(in the rows, 128 means zero)
One turn sends every row of this set to another row. A few are shown first. Where does it send the rows asked after them?
letog: [138 100 132 129 134 145 124 133 147 155  97 117 124 119 145 148 157 133
 134 150 103 159 143 121  91 129 127 104 147 146 112 154 137 119 128 114]
Tov: [149 129 165 103 135 118 126 130 103 113 122 112 139 125 143 153 101 134
 149 110 143 119 111 114 168 116 127 147  98  99 135  95 144 138  85 134]
lup: [144 128 114 128 129 139 110 100 120 143 148 130 121 113 119 108 151 135
 151 173 135 145 150 116 130 148 118 111 145 158 101 140 122 112 155 125]
nilo: [154 125 118 112 126 149 115 150 146 167  91  98 108 112 141 111 151 118
 127 125 105 146 128 129  95 132 132 125 112 153 131 142 142 134 113 109]
tuve: [144 127 117 142 136 138 113 121 147 148 125 122 113 124 133  97 139 117
 123 175 136 145 151 116 108 144 120 109 134 167  95 128 133 119 155 122]
tibis: [121 139 123 126 140 153 127 162 131 178 120 119 126 101 138 101 146 124
 121 115  86 135 130 134 109 133 128 119 116 170 119 127 146 129 129 119]
zubo: [143 120 158 117 136 102 136 131 128  99 115 118 128 119 159 144  99 119
 130 117 166 112 117 119 162 117 127 138  90 109 111  95 147 143  99 148]
sul: [142 124 163 112 131 102 137 129 119 107 123 119 132 130 150 160 108 125
 143 109 155 120 116 120 174 115 126 139  95  96 120 106 139 141  90 147]
tined: [151 154 123 131 123 141 111 144 145 183 120 101 107 149 121 101 150 105
 126 137 113 153 138 123 121 138 122 126 111 150 125 136 126 130 123 115]
Lere: [144 111 178 114 142 116 130 128 110 109 120 117 145 126 152 174 110 141
 150 129 142 128 118 105 161 117 124 138 114 101 118  96 145 131  96 137]
fim: [130 141  98 137 129 136 116  85 117 130 154 148 127 132 111 101 123 128
 136 164 140 137 159 129 129 135 123  98 155 140 121 151 113 111 146 119]
vuvak: [147 123 159 116 144 117 128 138 123 101 106 113 133 120 157 133  84 122
 121 123 157 109 114 113 145 116 129 142  93 114 123  79 156 140  96 133]
lavar: [130 119 163 131 138 100 144 129 134  99 115 128 135 143 158 162  93 117
 122 117 159 121 126 122 159 108 127 125 105  94 116 106 141 138  94 144]
Gam: [109 159  91 120 134 152 129 125 105 152 147 145 133 102 119  80 113 127
 121 102 101 114 137 152 124 124 135 108 128 151 146 140 131 127 123 114]
Bodil: [138 147  76 104 119 147 116 100 109 129 126 133 117 107 116  83 111 126
 132 113 127 118 136 150 114 124 140 112 129 131 161 158 125 129 109 103]
fup: [107 123 111 139 150 150 133 132 127 143 131 147 137  89 142  98 126 132
 113 142 107 124 145 134 102 131 128  98 144 174 104 128 145 118 150 122]
Pum: [142 132 134 147 132 138 117 136 154 172 119 114 117 152 130 124 153 112
 125 161 115 163 150 115 111 137 118 110 135 151 105 140 126 119 139 119]
Fudip: [108 120 135 138 146 149 134 146 130 169 128 136 142 108 140 134 153 136
 129 134  83 147 143 127 108 130 125 101 147 162 107 139 139 117 140 122]
nege: [ 95 140 103 133 141 148 136 109 104 143 155 162 148 109 120 113 120 140
 129 122  98 126 150 145 124 122 131  91 159 144 134 153 124 113 133 118]
pof: [113 130 110 117 139 151 126 118  98 148 153 145 141  76 126 106 143 149
 148 131 101 125 138 134 129 137 127 108 144 166 116 138 134 116 145 125]
bedu: [123 122  90 121 128 143 124  82 111 116 133 153 133 114 122 121 118 141
 138 139 124 132 152 142 111 121 135  91 165 124 143 171 118 114 124 108]
Laz: [102 148 117 142 141 149 137 153 137 174 122 135 134 134 133 109 122 114
 102 106  84 136 141 146 105 117 133 102 131 148 137 141 135 127 118 112]
Buza: [137 112 169 121 135 101 140 123 123 100 123 125 137 129 155 171 109 130
 143 123 156 124 122 116 169 114 125 132 107  99 109 108 140 135  99 150]
pesot: [130 121 160 124 134 100 142 116 120  94 127 133 139 138 150 167  95 125
 136 116 159 119 126 123 170 108 127 126 111  88 120 113 135 135  94 146]
kunam: [110 156 115 120 130 151 131 140 108 178 144 134 137 121 117 115 139 131
 136  94  78 137 134 145 131 123 131 112 131 141 148 151 126 126 112 114]
Gumu: [132 116 154 128 140 100 142 119 129  85 119 133 134 128 159 150  87 120
 123 125 169 111 126 122 158 111 128 125 106 102 111 101 144 136 103 147]
Fesa: [132 119 166 120 141 115 134 112 104  98 129 133 151 138 143 173  92 140
 144 124 145 123 125 114 163 108 126 127 126  87 131 107 137 128  91 134]
Rif: [130 120 169 133 145 114 138 130 125 105 111 126 147 153 153 169  85 125
 122 121 143 126 126 116 147 103 128 124 119  89 130 101 143 132  87 130]
Lomim: [137 128 149 120 135 101 139 124 126  93 119 126 129 129 154 139  85 115
 123 111 167 107 120 127 163 111 130 133  94 100 122 101 143 142  93 144]
disov: [131 112 160 133 151 114 136 120 124  86 113 135 146 133 157 153  75 127
 117 136 159 113 129 114 141 108 129 121 122 102 118  92 149 130 102 133]
tumok: [136 166 107 140 123 139 117 130 143 170 127 119 112 169 113  94 122  98
 111 127 118 146 147 137 120 126 127 112 121 132 144 147 117 129 116 109]
Vis: [138 102 105 127 139 145 120 114 141 122 102 131 120  93 148 107 130 131
 120 162 131 133 145 127  84 133 131 100 145 160 108 141 144 119 143 114]
Raz: [135 130 147 121 144 116 132 122 116  89 116 129 139 132 149 131  66 121
 115 118 161 104 122 123 149 107 132 130 105  99 136  90 147 137  91 129]
pakun: [139 145 104 105 114 146 119 118 115 161 122 120 122 134 114 124 140 128
 145 102  97 146 134 145 122 120 136 116 131 116 166 172 117 129  94 103]
Nimi: [138 167 104 126 115 139 114 108 116 165 150 127 119 159  99 105 133 116
 141 126 117 146 147 137 141 130 126 114 133 123 151 159 106 123 115 112]
kodog: [140 163  87 121 119 139 110  93 109 140 155 135 116 130 103  78 120 120
 138 140 139 128 147 137 138 136 127 114 131 139 140 147 112 122 131 115]
Tokif: [132 138 107 130 127 145 126 138 149 159  94 118 116 149 133 114 121 108
 105 112 104 144 141 144  90 115 138 106 129 126 154 158 131 132 100  99]
lolu: [143 121 155 110 132 103 135 119 114  94 128 124 131 115 151 148 102 128
 144 116 166 110 116 120 174 118 127 139  96 104 115 102 141 139  99 149]
rek: [144 109 102 103 127 146 114  95 106 125 130 132 126  78 129 116 148 152
 161 151 126 133 138 127 115 140 130 111 148 150 120 154 131 116 137 117]
zazi: [149 121 155 104 140 118 124 120 102  93 124 120 137 105 148 136  93 137
 144 125 159 106 113 111 161 120 127 143 100 112 123  86 150 136 100 136]

Tov goes to Raz
fup goes to Fudip
Pum goes to tined
Where do these go?
Tokif goes to pakun
Lomim goes to pesot

One turn sends every row of this set to another row. A few are shown first. Where does it send the rows asked after them?
fovub: [147 121 119 118 103 125 110 129 142 114 138 154 108 135 157 149 159 174
  90 140 152 142  98]
fofof: [176 148  91 129 160 120 129 138 137 131 148 153 160 123 148  75 149 147
 150 136 115 181 136]
tadi: [118 127 149 102 135 148 124 149 117 111 129 165 112 142 124 151 185 157
 108 159 125 150 118]
Kupa: [147 171  90 132 120 171 147 125 109 106 178 142 145 129 134 110 161 146
 108 133  99 166 104]
kul: [137 142 115 116 157 104 143 152 127  84 107 128 143  89 166 107 151 158
 132 136 144 155 152]
zazuk: [143 154 124  63 126 112 152 138 115  99 162 157 120 140 136 138 160 173
 123 152 152 178 132]
mive: [108 140 121 114 159 120 135 141 134 109 130 137 101 120 165 137 130 146
 115 147 150 112 110]
segi: [148 141 111 144 114 107 113 143 136 115 148 142  89 142 154  99 114 142
 132 134 132 156 102]
Kisev: [141 140 131  91 144 171 154 151 130 118 124 139 139 127 189 134 156 166
 118 111 113 121 116]
mur: [174 159  98 141 135 144 142 148 126 140 149 151 162 117 151 109 181 160
 101 146 112 178 159]
bavug: [159 139 142 114 157 104 125 167 138  68 157 143 119 114 123 121 157 171
 137 146  88 150 121]
gipup: [130 130 138 103 119 138 151 167 166 109 114 165 147 113 132 108 156 179
 100 144 104 170 141]
Vez: [130 185 145 111 115 106 111 149 119 123 140 144 157 133 177 102 166 146
 136 144 115 188 131]
Liva: [138 178 110 122 123 148 150 150 129 106 155 143  90 149 146 130 164 181
  96 172 106 175 137]
segen: [158 195  68 121 130 142 150 123 131 133 148 157 125 130 150 106 155 156
 101 158 127 141 141]
sut: [145 147 113 141 138 103 116 130 150 124 119 166 155 164 119 137 159 141
 121 165 116 179 126]
detal: [164 171 106 128  98 112 128 109 143 121 155 159 135 124 149  89 146 120
 110 128 107 161 113]
Tapap: [122 125 128  71 155 108 148 154 144  91 132 170 133 128 150  96 165 143
 112 134 114 146  89]
viz: [178 144  91 112 149 104 160 136 163 101 136 156 142 133 148 117 116 145
 111 138  96 178  99]
silep: [156 162  97 145 116 121 136 130 152 139 165 140 135 109 142 127 131 144
 125 151 103 166 163]
keb: [123 116 123  79 148 110 148 156 143  96 126 174 138 127 144  95 171 141
 108 127 107 139  96]
lano: [152 170 156 104 145 126 121 135 139 125 143 133 143 146 182 126 157 179
 119 113 161 151 105]
Pim: [158 150  79 162 171 152 139 137 149 117 168 128 137 128 145  98 146 165
 123 139 103 155 119]
mari: [148 138 135  85 143 172 152 157 132 120 125 147 132 138 186 133 162 168
 114 114 121 125 108]
patu: [149 157 159  72 144 114 129 141 120 108 133 145 117 106 157 149 149 141
 149 125 122 160 124]
Zupu: [123 127 154 114 143 154 126 148 110 117 130 164 112 146 125 143 178 163
 107 160 124 144 124]
nak: [174 177  91 125 163 121 134 141 117 112 141 131 152 122 148 174 140 156
 137 149 113 170 133]
geg: [117 138 118 115 165 108 140 143 127 108 131 141  98 112 157 132 127 144
 116 146 147 110 119]
torap: [147 155 164  74 150 116 129 135 124 106 131 148 121 105 151 142 149 145
 151 131 107 166 126]
Rozi: [101 149 116  99 137 106 138 144 134  92 177 130 147 123 148 132 138 158
 121 120 149 146  88]
zab: [143 134 148 126 119 145 135 162 127 104 151 132 140 115 181 126 113 172
 126 155 106 126 139]
diguv: [146 187 110 134 145 128 114 133 110 133 154 166 162 136 127  83 175 142
 116 149 131 168 112]
zom: [135 150  93 154 150 126 166 135 124 105 142 134 158 156 168 127 133 145
  88 166 130 151 126]
buv: [169 179  83 129 146 149 103 109 133 128 146 149 125 111 140 111 133 154
 145 142 113 162  99]
figuz: [131 145  82 119 141 127 139 180 100  88 160 144 143 127 142  94 176 155
 110 123 118 173  88]
Nakam: [144 131 103 157 127 124 123 128 134 106 179 146 148 128 136 100 158 138
 115 165  83 171 125]
Dabis: [141 133  97  68 143 141 121 131 150  94 139 161 139 143 165 122 171 194
 125 152 120 156  85]
Vikaz: [142 116 117 138 148 152 125 165 136 102 120 144 132 156 133 111 166 177
 146 131 134 126 139]
nugo: [148 172  71 105 134 151 117 159 156 137 114 146 129 122 171 123 151 182
 141 121 115 156 113]
Veke: [178 134 117 133 131 151 137 157 116 124 146 153 184 161 153 131 146 149
 119 125 104 170 102]

zazuk goes to Dabis
mive goes to patu
Vikaz goes to zab
Where do these go?
segi goes to Vez
diguv goes to Kupa
sut goes to Veke
Kisev goes to geg
mur goes to Pim

One turn sends every row of this set to another row. A few are shown first. Where does it send the rows asked after them?
Gusa: [141 101 160 128 122 119 128 160 145 153 124 126]
Mip: [123 156 141 105 127 132 116 132 134  86 144 130]
divi: [114 103 170 128 161  90 128 129 173 129 110 115]
boru: [134 139 123 139 126 150 101 153 161 137 103 105]
daf: [136 111 158  89 117 119 126 132 137 122 152 138]
puz: [109 100 125 110 156 124  75 112 131 113 101  93]
Negev: [ 90 123 175 123 138  87 118 102 154 117 133 111]
retuv: [114 108 158 140 154  97  85 100 174 125 116 109]
Pagi: [119 110 164 133 164  96  86  95 156 110 131 105]
tofo: [125  88 139 119 173 114 101 135 160 126  89 104]
divek: [ 99 128 137 118 127 168 102 142 116 111 105 108]
fopu: [100 112 139 138 158  96  81 117 174 120 102 114]
dul: [154 138 161 118 126 116 127 131 146 114 158 127]
zibe: [161 128 149 139 124 128 118 145 163 145 131 112]
bel: [123 109 136 136 132 150 107 167 132 145  99 104]
sadob: [108 115 149 127 175  96  85 107 144  94 129 109]
gizap: [100 133 161 100 115 147 117 122 119  97 133 133]
Kib: [143 107 154 121 117 113 117 156 139 159 140 110]
toz: [110 156 118 118 127 152 100 145 142 101 112 117]
Sop: [ 96 115 133 129 171  95  81 120 155 100 110 113]
Fili: [117 123 146 141 124 143 111 165 140 147 106  86]
Bopi: [ 95 134 143 122 128 166 117 146 137 104  99 102]
Gegu: [ 87 122 148 112 135 107  85  93 126 107 128  98]
vivu: [126 116 176 106 112 117 133 134 137 123 145 143]
bori: [106 127 151  90 125 151 125 125 135  89 127 134]

Gegu goes to divi
Bopi goes to daf
Where do these go?
toz goes to dul
divek goes to vivu
retuv goes to Sop

One turn sends every row of this set to another row. A few are shown first. Where does it send the rows asked after them?
nal: [144 133 110 157 151 153 134 154 134 136 142 127 142 124 122 128 120 160
 147 109 143 141 111 145  90 134 104 129 142 126 159 116  81 146 125]
beni: [ 97 161 111 163 120 103 135 143 127 134 131 150 141 132  99 115 103 165
 131 151 156 112 132 124 127 137 106 101 109 122 104 114 146 109 154]
Vuki: [100 119 133 154  77 135 130 145 109 123 116 129 117 129 114 114  93 106
 140 127 123 165 125 135 159 138 117 138 138 126 145 110 136 168 140]
Sene: [ 93 149 121 173 114 101 129 139 123 129 125 159 134 128  95 133 107 154
 134 153 170 118 137 133 136 139 102 113 112 124 100 106 126 112 160]
puged: [111 125 128 146  73 136 152 150 116 111 119 122 129 143 104 112 103 123
 139 125 116 166 129 117 164 137 119 123 143 130 153 121 126 156 141]
Bet: [ 95 159 132 172 127 103 114 137 120 147 129 163 128 127 112 113  96 146
 126 144 158 113 129 130 127 142 102 115 104 122 107 103 142 120 156]
nudo: [114 112 118 143 138 133 184 118 158 136 128 155 123 139 116 126 135 131
 129 113 114 124 144 176 123 165 135 135 132 151 105 123 154 132 123]
Kaz: [142 126 128 164 142 149 122 157 133 123 145 139 134 129 113 148 119 158
 151 111 150 138 114 155  96 131 119 135 150 124 145 117  73 142 120]
Fanav: [184 120 119 106 123 142 144  94 136 149 143  96 129 118 126 115 152 128
 139 115 131 142 141 139 133 110 124 152 104 132 126 162 114 132 161]
rupi: [124 128 155 192 163 124 150 120 120 106 156 128 103 142  95 101  99 104
 122 120 157 124 135 134 122 102 107 108 159 126 127 117 133 145 123]
nedu: [119 120 143 145 138 132 161 113 149 145 131 172 112 141 119 126 115 124
 126 104 110 132 142 173 120 167 137 143 129 150 109 115 150 135 119]
ladu: [178 120 123 137 122 123 142  97 128 126 114 111 131 120 107 119 150 114
 146 123 131 146 155 119 173 117 143 154  98 132 103 159 136 124 171]
beb: [186 140 108 132 120 135 112 112 146 152 131 108 148  94 108 117 145 148
 151 131 136 136 145 116 136 115 120 156  92 120 102 148 121 127 156]
nesi: [140 124 156 179 157 130 138 133 119  98 157 134  96 137 100 107  87  97
 136 122 145 123 121 143 114 101 119 109 155 123 114 119 153 144 123]
Fiso: [189 143 121 144 137 125 109 112 131 140 144  99 132 118 106 109 143 141
 140 128 158 118 141 129 144 102 136 144 107 139  92 163 150 103 159]
tatu: [115 119 130 154  60 139 138 151 122 115 128 126 124 130  90 122  98 125
 141 131 126 173 132 134 158 131 113 133 147 130 139 112 122 158 132]
Voz: [ 92 121 130 148  74 129 147 134 112 122 125 122 120 131  95 112  88 120
 134 127 122 163 144 134 152 126 118 122 151 114 143 117 133 163 127]
kapub: [132 126 113 155 148 149 113 151 118 138 137 137 129 115 121 137 101 149
 157 111 143 141 110 160  87 135 119 139 140 115 150 108  94 147 120]
Rulo: [138 123 145 186 159 134 155 140 136  93 159 114 107 141 103  97 114 102
 130 127 151 113 120 138 123 101 108 105 159 135 115 126 153 147 125]
meko: [192 113 115 117 127 144 143  96 139 148 134 105 131 107 118 126 144 126
 148 105 142 140 150 147 135 111 127 150 114 127 107 167 124 128 164]
zoten: [143 118 162 189 149 129 158 131 137  99 165 133 105 137  94 110 105 102
 128 127 156 127 134 150 120  98  98 110 158 133 104 120 138 144 129]
Rivik: [180 141 114 137 147 127 112 106 127 135 151  87 125 123 115 104 155 135
 135 137 159 110 127 126 137  99 131 143 100 138 108 155 138 111 159]
Fuzo: [122 137 124 154 142 144 121 146 121 142 142 132 132 131 115 134 109 164
 142 103 141 137 124 153  93 138 128 134 154 123 158 116  85 140 106]
nuna: [ 76 151 118 176 132 102 124 132 122 138 122 153 133 128 103 122 109 158
 127 145 162 103 136 134 125 137 116 113 118 110 107 107 131 125 143]
gabu: [181 130 137 136 115 138 112 118 131 114 128  90 127 114 116 119 147 118
 150 123 148 118 135 109 158  95 136 139 119 113 104 169 130 135 165]
Bino: [172 136 137 124 113 127 122 112 125 115 138  93 126 130 116 110 145 125
 141 134 137 121 133 101 154  90 138 130 103 109 114 167 127 134 169]
foli: [171 113 109 126 126 126 149  87 131 122 125 101 120 126 104 111 154 110
 142 133 127 137 141 125 164 111 146 150  95 131 108 153 142 130 165]
tisa: [178 140  99 118 123 129 120 103 145 151 139 109 142 110 106 116 150 156
 145 139 126 128 136 121 129 113 137 147  82 115 105 148 126 124 154]
Kun: [114 118 139 153 122 131 162 124 161 138 136 160 120 140 112 133 136 134
 124 118 124 126 147 181 130 165 132 149 135 162  95 117 148 127 116]
neki: [102 118 131 158 134 134 163 111 155 149 134 150 118 136 109 114 129 128
 116 111 115 130 150 172 127 162 133 148 141 151 115 111 148 146 103]

Bet goes to Vuki
Kun goes to Sene
Where do these go?
Bino goes to Fanav
beni goes to puged
neki goes to nuna
beb goes to gabu

One turn sends every row of this set to another row. A few are shown first. Where does it send the rows asked after them?
veguk: [139 138  98 102 153  74  87 155 120  65 106 124 120 115 144 103 105]
Bipe: [ 96 140 109 134 128  66 113 132 100  88 110 110 145 106 140 152 145]
bik: [114 166 107 127 138  76 110 123 102 110 171  67 103 124 127 131 121]
fut: [145 130 124 124 151  96 141 159 114 117 134 138 109  89 143 162 139]
zuk: [126 163 126 119 149 121 105 121 144  75 157 121 104 122 142 143 114]
gigu: [140 126 137 116 115 125 105 139 120 110 156 103 110 107 135 107  92]
Savo: [138 134 100 120 144  96 120 171  98 151 136 139 117 121 107 123 145]
funa: [141 142  96 120 158  88  97 132 120 102 189 145  97 109 112 128 107]
dak: [111 116 107 135 132  93 124 127  91 136 123 104 107 152 164 119 126]
mivuv: [115 154 107 164 147  81 145 122 101 101 172 139 113 120 118 110 123]
bibeg: [102 141 107 149 165  67 107 109 141 105 143 132 142 127 124 116 143]
Zar: [102 128 108 102 190  78 119 137 102 104 103  91 113 121 146 102 118]
mel: [115 117 114 114 170 106 117 130 106  99 145 116  97  82 130  95  80]
Bugip: [165 127 109 140 151  96 106 161 132 121 111 120 140 135 119 120 147]
pef: [165 138  97 136 195  90 111 119  93 105 111 138 112 116 119 142 117]
mufev: [119 139 119 135 145  76 105  84  93 126 139 117 126 135 145 159 129]
nolep: [148 120 117  89 128  72 114 151  77 137 146 102 124 126 137 123 113]
fase: [135 141 103 118 147  99  83 134  84  92  74 114 112 101 142 121 121]
Semav: [149 167 109 131 149 102 107 150 108  95 129 165  90 103 127 147 122]
mim: [111 146  85 133 135 113 117 123 109  59 105 124 136 133 136 129 112]
Kuf: [109 174 103 117 159  89 108 113 138  77 157  84 114 126 138 123 108]
pegos: [138 127 108 134 136 100  88 142  85  94 127  91 116 105 104  88  91]
Biz: [155 147 109 101 171  96 113 138 105 119  86 144 124 138 137 112 116]
ves: [153 136 136 123 137 100 111 122  98 162 146 116 124 125 131 106 132]
Beri: [ 96 151  95 105 155  74 113 135 110 100 131  60 117 125 142 116 119]
goref: [133 150 114 141 131  83 106 146  76 119 162  83 117 126  97 123 137]
tenit: [116 148 102 127 163 112 117 137 130  96 154 154 117  75 108 118 129]

tenit goes to fase
mivuv goes to mim
Where do these go?
fut goes to pef
Biz goes to Savo
mel goes to pegos
Zar goes to goref
veguk goes to nolep
Bipe goes to mufev
Kuf goes to Beri

